0: [164 160 157 156 148 161 154 154 152 156 150 163 158 157 156 161 160 159 160 162 159 160 148 162 165 161 162 159 159 162]
1: [172 171 172 176 146 172 144 138 154 147 146 177 169 176 141 145 145 175 169 153 153 177 145 154 174 154 169 171 169 169]
2: [165 170 167 158 157 168 156 155 156 164 159 165 168 162 163 166 171 160 166 166 170 164 157 167 162 165 168 170 169 170]
3: [167 156 154 156 168 163 169 163 165 170 167 157 150 150 166 165 170 152 160 163 169 153 168 166 160 169 167 158 159 161]
4: [157 150 147 141 163 159 168 166 163 163 164 150 141 142 167 162 160 142 153 161 164 149 167 156 154 166 160 153 151 161]
5: [173 177 173 166 143 167 161 164 142 170 152 178 175 171 165 171 173 170 180 176 180 177 156 173 175 172 174 177 176 177]
6: [158 145 147 142 169 155 164 165 164 166 158 151 144 140 154 165 163 148 151 162 162 139 162 158 152 165 157 154 149 153]
7: [157 151 155 159 164 159 163 161 164 163 165 156 152 153 165 162 158 150 156 163 164 156 166 158 150 161 159 160 159 158]
8: [159 148 150 149 162 156 162 166 165 167 165 148 153 146 164 161 165 152 154 158 163 145 164 158 147 161 159 154 155 158]
9: [159 151 155 155 162 160 160 154 161 161 158 154 145 147 156 156 163 141 157 162 161 152 162 156 156 162 155 158 155 161]
10: [154 155 158 156 154 158 153 151 157 156 158 159 155 152 154 154 155 153 157 155 157 156 156 154 159 156 155 159 158 158]
11: [170 164 169 162 144 167 159 156 146 162 147 162 166 166 158 162 165 157 172 166 164 165 151 162 171 164 164 166 168 167]
12: [134 134 126 135 164 132 159 162 165 161 167 127 140 138 158 158 155 149 132 145 149 133 162 148 128 150 143 135 128 146]
13: [160 156 153 152 160 159 164 159 158 161 163 159 151 152 164 160 157 145 157 154 160 156 160 158 163 165 159 155 156 161]
14: [157 153 154 150 150 158 149 154 143 150 147 158 152 151 157 153 157 151 157 158 156 150 148 157 157 156 154 158 158 159]
15: [174 154 155 152 177 169 179 181 179 177 178 158 144 141 180 176 176 134 170 177 175 152 184 170 162 176 174 173 164 176]
16: [155 145 146 146 159 156 157 158 158 161 150 146 143 139 160 160 159 142 151 160 161 146 153 156 153 160 157 152 147 157]
17: [153 148 153 149 149 156 149 151 155 150 147 148 149 150 149 154 155 150 155 161 153 148 146 159 149 156 155 153 151 155]
18: [151 139 140 142 166 145 168 159 161 158 165 145 143 144 161 160 159 146 144 153 158 140 164 154 145 157 154 147 145 150]
19: [158 152 157 152 142 152 145 146 144 144 144 154 156 155 145 152 150 154 151 152 157 158 144 154 153 154 155 153 156 156]
20: [140 147 153 158 148 143 144 145 148 145 149 149 155 150 145 142 139 151 147 141 142 153 143 147 143 143 141 140 146 147]
21: [174 171 177 169 159 173 167 169 167 173 167 171 170 167 172 173 174 171 172 177 176 168 168 172 171 175 170 174 170 169]
22: [159 173 173 169 146 164 140 143 144 142 144 171 169 174 140 143 149 180 166 150 152 173 138 152 165 149 159 154 164 161]
23: [153 149 151 147 144 152 145 155 140 148 144 149 147 145 146 152 150 150 157 149 148 151 149 156 159 151 154 157 144 152]
24: [161 157 158 152 162 159 164 164 160 165 163 155 154 154 167 165 165 147 165 164 161 154 166 162 156 165 166 166 161 166]
25: [166 166 165 159 147 163 158 161 147 165 153 169 165 161 162 166 168 162 172 170 173 169 156 166 168 165 167 169 168 168]
26: [170 166 172 166 153 166 167 164 155 165 163 167 160 159 160 167 164 161 170 168 168 168 155 169 172 159 167 170 164 165]
27: [161 159 156 149 163 165 173 169 168 170 169 159 148 148 171 170 170 147 161 166 169 156 167 166 159 168 170 163 159 166]
28: [155 151 152 140 167 159 164 167 162 161 167 159 144 139 167 165 160 131 156 163 166 145 171 161 156 163 157 157 151 163]
29: [157 152 154 159 146 149 150 151 139 158 148 155 152 154 156 157 152 157 154 159 153 159 144 159 158 154 160 158 157 152]
30: [163 157 154 158 160 165 164 162 163 169 164 164 154 153 164 166 164 153 164 163 169 151 165 164 162 168 170 162 160 164]
31: [157 155 158 151 149 162 154 155 151 160 153 160 154 151 156 157 162 147 162 161 161 153 152 163 158 159 165 163 155 163]
32: [149 144 143 143 163 146 160 161 165 158 163 143 138 139 159 157 152 142 143 153 156 140 162 154 145 155 155 146 144 151]
33: [150 135 138 141 159 151 161 159 151 156 158 141 132 136 157 152 158 134 148 157 152 138 157 150 144 158 153 150 143 150]
34: [154 154 151 150 157 155 153 160 157 162 155 154 148 152 159 158 160 144 155 157 157 151 158 158 156 158 159 155 155 161]
35: [143 144 141 144 151 142 152 153 152 149 151 141 145 138 155 148 149 142 144 149 145 141 152 146 142 150 149 146 145 142]
36: [165 168 169 166 157 169 157 149 160 152 158 171 172 166 147 152 156 168 166 161 161 172 155 162 169 160 166 166 170 168]
37: [168 162 156 154 165 167 167 168 166 169 167 165 159 156 168 167 169 154 165 169 170 158 167 170 167 167 165 163 163 167]
38: [146 148 149 158 157 143 159 158 170 156 163 143 152 154 157 150 151 158 148 145 156 153 160 142 137 146 144 145 146 146]
39: [152 149 148 145 147 157 155 152 150 151 154 151 144 145 157 150 153 144 153 153 157 146 152 149 153 156 155 153 149 153]
40: [146 155 148 155 137 152 137 138 132 145 133 157 154 153 147 146 147 150 151 149 150 155 136 154 154 149 156 147 153 151]
41: [154 151 156 154 151 158 149 155 144 154 150 151 151 148 153 156 154 150 159 152 154 153 150 156 159 152 157 154 155 154]
42: [149 157 159 157 138 144 133 137 137 138 135 151 161 155 136 131 137 158 153 143 136 156 137 145 148 141 137 148 160 140]
43: [165 170 166 161 170 171 176 168 171 167 173 169 162 162 170 166 165 161 166 161 164 167 167 164 166 163 169 170 166 169]
44: [146 149 148 151 151 149 155 155 154 153 154 154 150 154 149 151 147 151 150 148 150 152 153 147 147 148 150 149 149 146]
45: [141 147 149 148 161 140 164 157 165 157 164 137 151 158 153 154 150 152 139 142 141 146 160 148 140 148 143 137 139 134]
46: [149 145 148 149 147 148 144 141 145 148 145 149 153 150 144 146 144 148 143 147 146 145 140 147 149 148 146 144 143 149]
47: [147 144 145 149 160 149 161 156 162 155 160 150 147 145 160 152 155 146 147 153 156 150 162 152 147 152 151 147 144 149]
48: [151 141 143 143 161 146 160 162 160 156 162 140 144 142 160 152 159 146 148 153 156 142 162 155 140 158 152 143 141 152]
49: [153 154 158 155 153 160 155 157 154 153 155 158 153 154 158 160 159 146 157 155 159 151 156 160 159 165 155 153 154 157]
50: [161 147 145 138 170 154 172 172 175 168 170 153 141 132 167 169 167 138 159 162 165 146 170 174 160 164 167 159 156 165]
51: [149 154 156 155 151 150 149 150 152 144 147 152 157 155 141 139 132 154 152 131 133 153 152 140 152 132 147 143 153 143]
52: [166 163 170 164 151 170 159 156 157 157 155 168 167 165 156 161 159 161 169 167 166 167 152 165 168 164 164 165 166 168]
53: [134 133 129 135 165 140 163 165 163 161 169 130 145 141 160 154 159 145 132 145 146 137 167 152 133 161 144 134 126 137]
54: [173 168 170 168 156 171 156 151 160 157 158 174 163 163 152 156 154 167 168 160 159 170 155 161 173 160 170 172 168 170]
55: [148 143 141 148 169 142 158 161 169 161 165 139 147 155 165 160 161 149 138 155 153 148 166 153 140 158 150 143 140 150]
56: [163 160 159 161 151 165 154 149 147 157 151 164 161 157 155 157 157 159 166 155 155 163 148 155 160 153 165 161 162 163]
57: [154 156 156 160 149 153 150 152 147 159 148 156 159 155 160 160 156 152 157 161 156 154 150 159 156 157 156 159 153 154]
58: [162 157 161 155 161 160 165 163 161 162 163 162 162 158 163 163 163 154 161 161 162 160 163 157 157 165 159 164 157 159]
59: [161 166 171 169 152 160 143 143 149 146 147 165 164 168 148 153 151 164 168 158 155 169 145 155 165 153 160 166 170 160]
60: [152 154 152 152 153 155 151 152 154 152 151 153 150 151 151 150 149 147 157 154 152 147 157 152 152 148 152 155 152 154]
61: [149 150 144 152 144 154 153 151 147 149 153 149 147 150 154 147 154 150 149 148 152 146 147 150 146 150 151 150 148 148]
62: [163 160 164 157 160 163 165 162 159 166 161 166 161 157 163 166 166 157 164 166 165 161 165 162 164 168 169 167 163 166]
63: [170 158 160 158 177 167 177 177 179 175 171 160 158 147 172 172 172 143 165 173 177 155 174 172 165 176 171 173 165 172]
64: [175 165 169 168 179 169 176 176 173 177 170 162 161 153 172 176 171 152 168 171 181 167 174 173 170 174 177 171 168 172]
65: [155 154 152 154 160 150 156 157 158 150 155 157 156 152 154 148 155 155 152 154 146 151 157 152 156 152 147 149 155 150]
66: [165 161 164 160 160 165 164 164 163 167 163 166 158 158 166 163 167 154 165 164 170 154 162 163 165 165 171 163 161 171]
67: [155 145 142 139 159 156 157 164 159 163 160 152 136 135 160 156 155 130 151 160 158 139 161 151 147 158 155 156 151 156]
68: [153 140 137 138 159 146 160 162 163 157 158 139 138 140 160 155 157 136 148 154 156 136 162 157 142 156 155 150 142 149]
69: [158 153 152 152 166 155 165 167 167 162 167 152 154 158 166 164 168 161 155 156 159 155 168 160 153 169 156 154 152 159]
70: [155 151 151 150 159 151 159 158 157 156 159 151 144 143 161 161 160 142 154 157 156 148 162 158 152 154 158 155 152 154]
71: [159 149 152 148 157 163 161 162 156 159 162 157 147 142 161 161 164 141 160 160 163 146 158 162 159 163 161 165 155 161]
72: [168 167 170 167 162 176 163 164 160 167 162 166 169 160 167 170 168 161 169 173 168 168 168 169 172 167 173 169 169 173]
73: [160 155 155 144 165 159 162 164 164 164 157 155 151 144 166 167 164 138 159 166 161 149 163 166 161 163 156 158 158 167]
74: [169 161 168 162 164 167 162 169 164 168 168 166 160 162 169 168 173 156 168 173 169 164 164 168 166 165 171 169 163 176]
75: [152 157 152 154 152 152 155 153 146 157 147 155 155 151 156 152 157 154 160 158 153 152 149 156 153 152 155 151 157 155]
76: [153 156 156 156 160 153 154 150 156 154 155 154 155 158 150 151 152 157 154 148 146 157 155 148 154 151 157 157 155 150]

[153 159 149 156 163 150 160 158 160 154 162 155 155 155 155 159 155 159 155 151 153 154 160 151 151 151 150 151 155 153] 65 76
[157 145 149 144 160 153 159 157 160 154 162 148 140 144 161 160 158 139 151 160 157 145 156 158 155 157 160 157 155 155] 70 16
[149 131 132 135 153 144 152 153 157 148 155 139 128 132 151 158 155 132 144 155 150 130 152 151 144 159 148 148 140 156] 33 68
[160 157 157 159 149 152 150 154 146 152 146 155 150 154 153 155 155 150 160 157 160 156 146 160 159 157 159 157 161 163] 14 41
[164 162 163 163 152 165 158 158 158 156 155 166 161 158 155 163 163 160 167 162 167 166 153 162 164 163 162 164 166 165] 52 0
[147 159 158 160 161 158 160 155 155 148 158 154 164 160 153 144 143 153 156 141 139 164 154 147 161 139 150 155 158 149] 76 65
[147 141 142 145 150 146 155 159 155 152 153 144 147 143 155 154 150 146 146 148 151 138 155 149 141 152 148 149 145 145] 35 47
[142 149 144 150 158 141 153 150 156 149 156 151 152 152 149 146 147 156 148 144 147 149 152 145 149 144 144 139 145 142] 44 20
[174 182 177 180 149 174 142 142 149 150 144 173 181 178 146 146 151 180 180 161 162 174 151 175 175 158 170 171 176 171] 1 36
[172 166 163 158 168 166 169 169 172 172 163 159 155 153 166 169 169 152 167 171 172 158 167 166 162 177 167 166 161 167] 37 3
[158 150 145 142 164 156 162 162 166 164 163 151 140 141 166 162 167 138 152 160 158 141 169 163 154 164 159 157 151 162] 4 28
[164 162 158 158 160 164 165 164 160 160 158 166 160 151 164 165 163 149 168 167 163 163 165 166 162 164 169 163 165 162] 62 30
[141 157 153 157 140 151 135 132 142 135 134 153 158 160 133 133 142 159 154 146 134 155 139 138 147 142 141 144 152 143] 42 20
[147 167 159 167 152 147 149 144 151 145 145 161 173 170 143 141 141 178 150 140 141 164 150 136 155 143 139 144 151 143] 51 42
[160 153 154 152 157 158 157 157 152 158 156 155 154 151 159 157 163 146 157 159 159 150 157 157 155 158 158 159 157 160] 34 49
[158 157 155 158 161 161 159 156 167 161 162 155 163 161 156 161 162 162 161 160 165 153 163 161 154 159 159 159 158 159] 58 7
[171 159 162 153 172 165 173 177 171 176 171 158 155 146 175 172 168 143 170 171 172 152 176 169 163 170 170 164 164 173] 63 27
[170 175 171 174 145 170 158 165 149 167 155 175 177 170 162 163 168 170 174 167 170 176 157 178 181 171 179 177 177 175] 5 25
[159 163 159 163 143 159 156 154 143 154 152 156 163 157 149 155 155 156 159 163 159 161 149 162 162 159 160 157 157 158] 0 57
[151 146 145 145 160 155 159 156 156 157 158 148 143 146 155 160 158 142 150 154 153 146 157 159 151 153 157 155 149 157] 70 16
[139 142 143 144 157 137 156 156 159 153 157 139 144 148 154 151 150 151 135 140 145 147 157 137 135 144 138 135 141 140] 45 35
[158 148 146 145 152 156 152 158 152 158 153 152 144 142 156 154 154 137 152 157 154 145 153 152 150 158 154 157 154 155] 39 16
[154 154 157 155 142 150 140 139 147 137 143 156 159 157 135 135 140 150 152 143 141 162 142 145 154 139 145 152 152 150] 42 51
[151 150 152 156 175 152 163 165 171 166 172 148 154 155 168 166 163 159 148 158 159 155 167 155 149 164 154 152 152 149] 69 8
[151 137 135 137 158 146 158 162 160 155 158 134 138 138 159 152 154 133 149 150 153 136 161 155 139 155 155 149 141 145] 68 33
[168 167 171 167 153 168 158 157 161 160 160 168 165 163 158 161 164 166 169 166 168 166 157 165 164 164 163 168 167 163] 52 2
[139 143 156 153 151 136 144 142 150 136 148 149 152 156 144 136 138 158 132 137 138 149 148 136 139 136 141 141 142 139] 20 51
[173 171 173 160 170 180 174 175 182 176 173 165 157 163 177 173 177 155 171 177 181 168 178 182 173 177 174 172 167 174] 64 21
[154 154 160 160 147 161 146 153 138 153 148 151 155 151 150 154 153 156 160 153 152 158 149 155 158 148 155 158 157 154] 41 29
[172 168 167 166 164 169 166 164 157 170 157 166 171 164 166 170 170 162 169 171 168 166 160 169 175 171 167 165 168 171] 72 74
[172 160 160 154 172 165 178 177 175 172 177 166 154 147 177 178 172 144 170 177 177 156 179 173 168 169 171 172 170 173] 63 15
[147 160 157 159 156 150 155 157 157 153 156 162 160 162 153 151 150 164 152 149 148 160 157 151 155 147 151 152 154 149] 76 65
[138 146 142 159 166 140 167 173 173 165 169 144 154 155 167 163 162 159 139 154 160 144 171 155 143 160 148 139 142 145] 55 18
[156 149 154 143 151 153 155 162 160 159 160 154 144 141 160 162 159 141 152 159 157 144 164 156 155 161 159 151 146 156] 70 16
[150 153 153 153 132 152 139 139 134 147 134 159 157 152 147 145 142 152 161 155 151 151 134 152 157 149 150 152 157 153] 40 19
[164 160 162 163 156 164 162 156 153 163 157 163 159 156 160 163 160 157 162 166 166 162 157 167 164 163 166 164 165 165] 62 52
[142 152 149 151 140 153 136 134 140 136 133 153 160 157 132 136 138 149 144 143 143 153 141 141 149 136 140 145 150 150] 42 20
[135 148 144 148 159 135 155 153 161 152 156 151 149 153 149 144 138 155 136 137 134 149 157 140 144 135 139 139 141 134] 45 20
[172 166 164 166 175 169 175 174 174 173 174 164 160 154 177 174 176 158 169 178 174 163 170 175 169 174 174 167 165 178] 64 63
[154 152 153 159 162 148 157 156 160 151 153 153 156 150 154 153 155 151 151 152 150 153 159 151 155 154 148 150 157 152] 65 76
[150 148 149 145 165 147 165 160 163 158 160 150 146 146 165 162 160 148 150 157 155 145 165 157 152 159 158 154 153 153] 70 18
[157 149 143 143 151 154 151 157 158 153 157 154 153 147 154 154 152 141 149 158 153 147 155 151 154 157 158 156 150 157] 39 60
[150 150 147 147 161 152 156 154 163 158 162 148 147 148 159 152 156 146 150 152 152 145 162 152 151 153 153 152 146 153] 47 70
[159 151 142 141 171 161 167 169 174 174 172 149 138 140 173 168 178 137 157 166 160 138 177 170 157 169 165 163 153 167] 50 28
[161 154 150 148 161 157 159 159 157 158 157 153 159 147 158 158 154 147 154 158 156 155 154 158 155 158 156 156 158 159] 34 13
[158 163 158 166 143 161 140 146 149 145 143 159 156 153 145 151 155 158 155 158 155 162 140 161 155 145 159 155 153 158] 19 29
[157 153 156 152 162 156 159 154 163 160 162 159 148 151 156 156 161 152 158 161 161 147 158 159 153 158 154 158 159 161] 9 34
[167 162 161 162 158 165 156 153 154 161 155 167 155 156 156 158 158 156 161 166 159 162 151 162 166 157 165 158 159 160] 0 56
[153 153 154 151 153 157 155 157 153 153 157 156 151 151 157 158 156 145 156 156 159 151 155 159 157 161 155 153 153 155] 49 34
[141 141 143 144 163 141 157 158 164 153 157 142 146 152 156 152 151 151 140 141 148 141 162 148 136 152 141 141 140 142] 45 38
[153 162 162 165 160 155 151 146 157 151 151 158 162 166 145 145 148 171 153 144 142 164 151 144 160 147 155 157 158 146] 76 65
[156 136 137 137 166 146 172 161 158 159 168 140 136 140 163 164 162 141 144 155 160 132 165 157 145 161 157 149 148 153] 18 68
[149 142 142 142 166 147 160 158 165 159 161 144 141 144 155 157 152 145 143 151 155 141 163 156 143 155 149 147 143 152] 32 18
[161 154 158 155 162 159 156 156 161 153 157 161 158 158 153 153 154 153 157 152 153 157 158 156 156 150 157 156 154 157] 10 76
[149 148 147 156 171 142 158 162 170 161 167 145 152 164 168 160 164 159 137 155 153 154 168 154 145 158 150 142 146 154] 55 69
[168 168 169 159 159 169 162 159 158 164 162 167 168 162 165 168 170 159 168 167 169 165 159 167 164 167 167 170 168 169] 2 72
[160 162 161 158 153 160 150 153 154 154 153 161 156 157 152 151 156 155 163 159 158 153 156 160 159 154 159 160 157 160] 10 0
[171 172 174 166 150 172 157 160 146 164 150 170 164 165 164 164 169 169 176 168 168 170 154 173 169 170 170 174 167 168] 25 11
[180 168 173 165 169 174 176 172 164 179 171 175 170 168 172 176 177 166 178 178 177 171 171 183 176 180 179 177 176 176] 21 64
[169 158 160 156 167 162 170 171 163 171 168 159 156 150 169 168 169 152 164 169 170 155 163 167 164 164 168 167 162 170] 37 27
[149 155 162 161 142 150 137 141 148 146 142 156 170 163 136 145 141 161 154 142 141 166 140 147 160 142 149 153 154 146] 42 19
[149 158 154 159 144 153 147 143 150 149 148 152 159 159 148 147 151 158 152 152 150 158 145 152 157 149 152 152 152 148] 19 76
[154 147 149 149 159 157 156 159 157 159 155 149 144 142 160 159 158 143 152 159 160 148 154 156 152 159 158 153 151 157] 16 70
[150 156 153 150 155 153 147 147 152 155 151 151 144 146 148 148 151 149 152 151 154 152 149 151 156 149 154 154 152 158] 60 41
[152 154 156 156 143 155 149 148 140 147 146 152 155 152 148 148 146 152 152 150 147 153 144 152 152 150 151 159 158 154] 19 41
[138 148 152 153 139 148 132 130 133 131 136 149 153 157 136 132 135 154 142 136 133 148 131 133 152 135 138 144 157 142] 42 20
[160 157 163 155 155 169 158 161 155 165 158 160 157 158 162 159 164 161 163 162 167 159 160 164 160 167 162 165 165 164] 62 58
[146 150 149 158 137 148 137 132 134 134 141 153 154 163 134 130 133 158 147 142 134 156 135 137 154 136 142 145 154 140] 42 20
[156 149 147 143 159 153 159 156 166 161 148 151 144 135 160 156 159 137 149 157 154 147 156 158 151 162 155 158 145 157] 16 70
[166 165 166 161 139 162 148 153 147 159 144 165 166 160 160 159 162 162 164 164 162 164 146 163 168 161 168 171 169 166] 11 0
[179 178 181 177 148 178 168 162 150 170 161 185 171 171 167 171 173 177 183 177 173 182 160 176 180 179 182 178 179 175] 5 21
[147 143 143 141 151 149 151 153 145 152 153 137 142 141 151 152 147 143 141 150 150 138 151 149 145 147 149 145 141 141] 35 61
[148 146 143 154 169 142 166 163 175 161 165 142 152 159 170 159 159 160 145 158 155 150 168 155 143 162 147 144 140 147] 55 18
[159 155 155 154 153 158 159 158 157 159 156 156 146 148 157 161 157 148 158 156 156 151 160 153 155 158 155 157 152 158] 34 9
[133 142 144 153 164 133 159 160 159 149 160 138 149 152 152 148 145 155 133 137 141 147 162 136 136 141 132 130 131 134] 45 38
[145 145 133 140 149 145 155 156 150 147 158 142 142 139 147 155 150 140 142 149 148 141 152 142 138 153 150 148 138 147] 35 33
[136 137 137 143 162 135 154 150 150 154 154 132 144 140 151 144 149 141 137 145 149 135 157 138 132 148 145 141 138 141] 35 12
[172 151 158 144 178 172 186 182 177 175 182 166 143 141 176 175 175 137 173 178 174 152 178 172 162 178 178 172 164 176] 15 63
[160 147 149 144 165 159 162 165 159 162 163 154 144 137 161 166 162 138 158 161 161 145 163 164 158 164 159 163 154 160] 71 28
[144 151 145 148 154 143 154 154 159 148 156 148 149 147 153 147 148 152 147 144 150 150 149 147 146 147 145 143 147 145] 44 35
[139 141 138 143 158 137 154 153 153 154 153 146 145 144 148 148 147 150 146 144 150 142 151 147 146 145 142 134 139 141] 35 44
[157 140 146 139 158 155 158 162 161 158 165 144 137 130 163 164 160 133 157 159 158 142 160 158 150 153 158 155 147 156] 67 16
[142 141 142 146 161 134 159 160 164 162 162 138 144 148 158 155 154 154 133 143 147 146 162 139 134 147 140 135 139 139] 45 38
[135 141 140 142 154 136 147 150 151 148 149 138 137 136 150 142 146 142 136 143 145 143 149 138 138 144 139 140 139 139] 35 46
[141 145 150 151 151 138 146 146 150 141 149 146 151 154 144 139 143 152 137 140 140 146 149 139 138 139 141 141 142 140] 20 46
[170 164 166 167 154 168 153 150 161 155 156 171 162 162 152 156 154 164 167 160 160 169 155 160 169 161 168 170 167 169] 54 36
[165 163 158 157 170 164 168 164 167 175 167 165 158 152 167 169 171 151 167 171 168 154 170 169 168 165 169 163 161 168] 37 30
[162 164 167 162 144 167 142 146 149 148 146 164 162 165 148 160 152 164 167 160 162 163 143 158 161 154 164 170 166 159] 59 56
[145 142 142 151 169 143 167 168 172 162 171 142 153 159 164 162 169 156 144 156 155 153 169 157 139 162 155 141 141 147] 55 18
[147 153 154 152 151 147 150 145 150 149 154 152 156 157 149 149 147 159 149 144 146 154 153 145 146 148 150 151 152 145] 44 76
[135 146 146 152 160 138 153 155 155 145 157 142 150 153 151 146 142 157 137 137 139 148 155 136 141 139 133 133 139 135] 45 20
[162 158 156 155 158 158 156 156 156 152 152 156 151 149 156 161 159 149 158 162 161 157 154 166 160 159 160 163 157 162] 31 49
[139 141 145 142 152 138 151 150 148 147 155 143 146 146 150 151 145 151 139 142 144 144 154 148 139 148 141 141 138 143] 35 46
[160 143 139 136 167 153 170 167 168 168 168 149 135 134 171 168 167 131 157 166 167 139 168 165 153 163 161 160 151 166] 50 28
[142 135 138 146 152 135 153 150 158 152 151 133 139 134 151 149 147 144 128 147 147 132 155 146 134 145 140 142 136 142] 35 12
[154 140 143 143 151 154 157 154 155 154 157 145 136 135 157 153 155 132 149 158 157 139 157 154 149 156 153 149 145 154] 33 67
[135 141 140 147 147 139 145 138 145 139 142 146 144 147 136 136 135 154 140 132 134 148 146 136 143 136 135 135 143 128] 20 46
[161 162 160 160 138 161 140 142 142 149 135 160 153 159 136 151 150 160 166 152 155 160 136 151 159 150 157 153 161 158] 19 40
[145 147 143 148 160 138 158 154 162 156 159 148 148 157 162 148 147 158 142 139 143 151 159 142 142 145 139 139 145 135] 45 38
[159 159 156 158 144 159 145 143 150 149 145 159 165 159 138 146 148 156 157 151 154 156 145 153 152 152 153 161 162 155] 19 76
[163 160 163 160 165 169 168 168 165 170 167 162 156 151 167 168 165 148 166 170 171 159 166 166 164 168 165 169 169 167] 37 66
[159 145 143 142 170 152 173 169 172 169 173 149 143 142 171 170 168 141 155 165 167 145 169 165 152 165 162 159 153 164] 50 4
[173 173 172 170 167 174 165 171 164 172 170 174 166 171 173 175 174 166 176 175 174 172 168 173 175 170 178 171 170 177] 21 72
[165 158 166 160 157 164 152 156 156 158 153 164 160 163 155 160 162 157 167 166 165 165 151 167 167 159 164 170 169 168] 52 11
[150 147 150 146 162 146 164 160 161 159 159 148 146 144 161 159 160 145 150 156 156 145 165 154 150 158 160 153 150 153] 70 47
[172 151 154 142 177 160 180 178 181 181 178 157 132 136 177 177 183 129 165 165 171 141 184 169 155 176 170 169 158 166] 15 50
[147 145 145 140 153 151 153 151 152 151 156 151 139 141 156 153 154 138 150 154 154 144 154 156 154 156 152 152 151 152] 39 16
[171 170 168 172 151 168 142 141 145 140 143 169 172 169 146 150 157 167 171 164 160 170 138 166 164 155 163 166 171 166] 59 1
[159 143 145 140 173 156 171 170 168 170 170 149 134 134 173 172 166 139 154 164 168 140 172 164 153 169 163 156 148 160] 50 4
[162 161 154 150 159 159 162 161 159 157 160 160 153 154 165 160 159 149 160 158 158 149 156 156 156 161 153 158 155 167] 13 34
[169 153 152 146 170 165 172 173 172 170 167 155 146 144 169 169 168 142 167 167 171 149 172 168 156 171 170 164 160 166] 27 3
[158 157 157 161 150 158 150 150 152 154 155 156 151 153 149 155 156 153 159 155 158 154 150 158 154 156 158 159 158 159] 10 41
[171 172 172 172 156 177 158 160 156 165 157 171 173 166 163 167 167 168 170 175 168 171 161 170 175 166 174 170 171 173] 72 2
[155 139 145 141 163 153 160 158 158 161 160 152 138 135 154 158 157 131 150 157 159 141 160 155 151 156 158 157 149 154] 67 16
[172 143 150 138 181 162 172 169 177 170 171 153 136 132 169 165 170 133 158 172 171 140 173 170 157 169 165 159 155 166] 50 28
[177 175 175 172 171 179 172 171 166 175 174 176 178 169 176 181 173 164 176 178 175 170 175 180 178 176 175 178 176 176] 21 72
[144 149 147 155 152 137 147 148 153 137 148 151 157 154 146 140 146 155 143 142 134 148 151 140 148 144 135 140 152 141] 20 51
[160 144 145 142 173 154 174 173 174 168 169 148 143 143 173 169 165 145 152 167 164 142 169 168 153 169 164 160 154 158] 50 4
[163 156 158 153 164 161 163 164 168 165 163 152 156 149 166 162 164 147 163 164 163 153 164 162 161 164 164 162 155 160] 24 3
[159 158 160 156 158 159 157 157 156 154 153 155 158 152 154 156 157 153 157 159 159 158 157 159 159 160 161 158 159 157] 10 49
[162 147 155 149 160 158 163 160 157 164 160 160 146 146 162 161 161 142 159 160 164 150 159 159 158 159 160 161 158 160] 71 9
[158 148 149 144 163 158 162 161 165 158 164 149 143 147 163 158 164 142 155 163 162 146 166 156 155 161 158 156 153 157] 4 70
[173 171 163 167 174 169 174 173 176 176 176 173 161 161 175 173 179 154 173 176 177 163 171 178 175 176 176 177 171 174] 64 63
[179 172 172 164 167 168 173 164 163 174 168 171 165 169 176 177 176 158 172 175 174 166 172 174 174 177 172 174 173 178] 21 72
[167 151 156 151 171 157 168 167 170 171 171 156 150 151 171 171 171 160 157 169 172 152 168 168 159 168 164 160 154 163] 3 27
[147 146 146 149 153 147 159 156 157 155 155 150 146 150 147 152 146 146 146 148 150 149 155 146 144 146 147 147 146 146] 44 47
[157 149 151 145 164 154 154 161 160 157 160 152 148 149 151 159 160 147 157 156 156 150 161 154 155 162 160 154 150 164] 34 70
[160 163 157 154 162 161 160 170 163 160 159 155 152 152 164 161 166 151 161 163 159 156 167 161 162 163 160 164 159 164] 24 58
[160 148 149 150 174 166 170 179 175 171 177 152 143 136 176 170 173 143 156 168 168 139 178 163 159 172 165 167 154 163] 50 27
[153 152 147 144 164 152 162 163 161 159 159 145 142 144 160 162 159 142 152 158 161 150 162 164 151 159 154 156 149 157] 70 16
[153 145 146 150 163 151 161 161 160 161 161 150 149 150 163 164 157 146 146 159 154 146 159 154 149 162 154 152 148 156] 70 16
[151 140 148 136 156 152 163 152 155 158 157 142 138 135 160 156 157 134 146 153 157 143 155 152 148 152 152 156 145 155] 33 68
[171 161 163 160 171 164 165 169 162 167 163 167 164 155 166 174 169 148 163 163 167 158 167 169 166 168 166 165 170 166] 37 62
[142 144 144 150 152 145 156 156 155 153 152 151 147 156 145 148 141 149 144 142 144 150 154 141 140 144 141 143 146 141] 44 20
[168 151 158 154 177 166 173 175 174 174 175 159 155 150 175 173 172 146 162 171 174 149 175 172 162 174 175 166 161 172] 63 15
[150 146 141 151 154 150 151 152 149 155 148 151 145 145 155 157 146 142 146 150 152 147 152 152 146 160 158 155 153 151] 39 61
[165 141 150 143 173 163 174 171 170 169 174 154 138 141 164 169 173 141 157 160 165 142 168 168 152 166 163 157 150 163] 50 4
[162 150 144 134 178 157 172 174 171 177 171 151 138 143 167 177 168 144 154 168 172 138 177 166 153 169 164 167 151 161] 50 28
[169 174 180 170 136 172 146 150 129 157 137 172 166 167 155 158 163 176 179 164 162 173 141 170 167 166 170 172 169 165] 11 25
